In the rows, 128 means zero.
One turn moves every row onto another: examples first, then more rows asked
z_702: [131 153 143 115 126 132 143 138 133 125 119 118 143  94  80 153 108 143
 104 144 133 139 131 137 130  96  96 169 145 120 140]
z_855: [160 140 127 138 141 155 143 158 180 154 116 127  89 100 122 125 124 108
 124 159 124 120 143 114 123  86  75 179 108 136 152]
z_232: [162 146 130 135 140 156 151 150 182 149 117 133  84 101 125 124 129 112
 121 152 122 118 145 116 120  89  80 174 110 135 151]
z_835: [164 141 126 132 127 160 145 142 181 149 124 119  79 106 130 126 114 102
 117 164 113 115 136 118 138  94  84 183 101 144 148]
z_377: [133 154 116 118  93 151 149 132 137 135 116 147 122  99 123 113 126 121
  95 139 129 124 153 111 152 143 143 186 123 125 175]
z_776: [162 137 122 139 132 150 140 153 177 155 119 125  83  98 124 122 121 102
 115 162 127 119 141 114 129  90  75 185 108 142 152]
z_983: [164 140 121 137 125 151 144 145 179 149 122 131  73 101 127 122 126 105
 116 156 127 116 145 115 132  96  79 185 109 143 152]
z_810: [109 150 128 129  83 136 149 118 136 139 115 127 129 120 122  93 124  96
 102 150 133 117 156 110 144 142 128 188  97 130 144]
z_863: [134 130 125 132  81 108 137 126 132 126 122 107 139 102 107 119  98 111
  93 136 129 133 153 112 152 121 110 217 104 140 138]
z_221: [129 137 126 121 108 120 134 136 132 125 125  92 136  93  86 118 106 134
 108 154 134 138 122 135 133  91 108 202 108 130 130]
z_660: [110 162 151 121 116 141 150 128 130 140 112 142 145 111  97 154 112 116
  94 145 133 129 159 124 135 121  83 150 142 119 138]
z_148: [163 140 130 132 130 159 142 149 179 155 120 117  83 103 125 132 108 104
 117 167 114 120 135 117 136  87  78 180 104 142 147]
z_924: [108 142 136 131  90 117 143 120 134 129 122  96 135 119 102 102 115 106
 108 160 137 124 140 126 135 112 105 197  90 135 115]
z_194: [135 155 148 125 109 133 161 127 141 122 109 143 146 109 121 138 115 127
  96 111 119 130 173 105 145 138 121 174 133 120 152]
z_460: [131 131 141 131 108 113 133 140 130 130 115 105 160  97  94 135  89 120
  98 137 128 145 147 115 137 105  91 200 117 127 129]
z_938: [111 164 137 124  99 152 153 124 134 144 108 155 136 117 121 124 121 103
  93 145 128 119 170 108 144 150 116 161 127 122 156]
z_653: [117 177 153 119  99 165 157 135 143 120 113 161 144 126 119 134 126 106
  94 131 124 128 161 132 142 124 113 172 131 142 150]
z_985: [135 164 136 111 118 152 150 134 136 129 114 153 133  96 106 148 120 137
  97 134 128 132 152 122 142 126 115 159 152 118 167]
z_628: [108 152 150 125 111 120 143 120 129 130 121 107 145 112  83 138 105 116
 101 155 135 134 142 134 127 100  79 173 122 129 114]
z_239: [111 149 151 127 101 140 134 144 134 127 119 118 161 117  93 129 100 102
  99 155 133 143 134 140 129  86  90 198 111 150 121]
z_884: [138 145 130 127  81 121 153 118 139 120 117 132 131 109 124 119 115 116
  92 120 123 124 169 108 157 144 127 201 112 136 150]
z_421: [163 147 132 128 136 166 149 150 183 153 118 129  84 107 132 132 117 107
 119 161 110 115 143 118 131  96  85 169 108 136 153]
z_68: [164 148 128 128 129 164 151 145 182 149 119 126  77 108 136 129 119 105
 118 160 111 114 140 116 137 100  90 176 104 143 151]
z_850: [112 169 165 121 115 157 147 144 138 123 113 144 163 120 100 146 110 112
  99 138 127 140 147 138 128  97  93 172 132 137 135]
z_693: [132 147 154 125 125 128 149 139 134 127 107 130 165 103 100 148  99 131
 101 120 121 143 159 113 130 114  97 176 134 118 140]
z_43: [130 138 108 122  86 131 139 132 136 127 123 110 122 100 111  95 118 118
 105 152 132 129 133 119 145 119 139 212  98 136 148]
z_295: [115 150 135 129  74 138 136 135 133 127 126 122 139 121 109 107 107  88
  93 152 138 132 141 134 147 105 111 213  98 159 131]
z_511: [161 147 127 138 134 152 152 145 183 144 121 134  76 103 129 125 131 108
 119 151 123 115 147 116 128  98  80 178 111 141 154]
z_591: [162 145 132 131 138 164 145 152 179 155 120 121  88 104 127 135 110 108
 119 166 111 120 138 117 131  91  79 173 110 140 149]
z_265: [115 163 139 124  74 154 151 126 140 122 122 149 129 126 126 111 124  91
  90 141 131 121 157 129 153 129 125 198 108 156 150]

z_835 -> z_591
z_850 -> z_265
Where do these go?
z_884 -> z_460
z_511 -> z_776
z_628 -> z_938
z_377 -> z_221

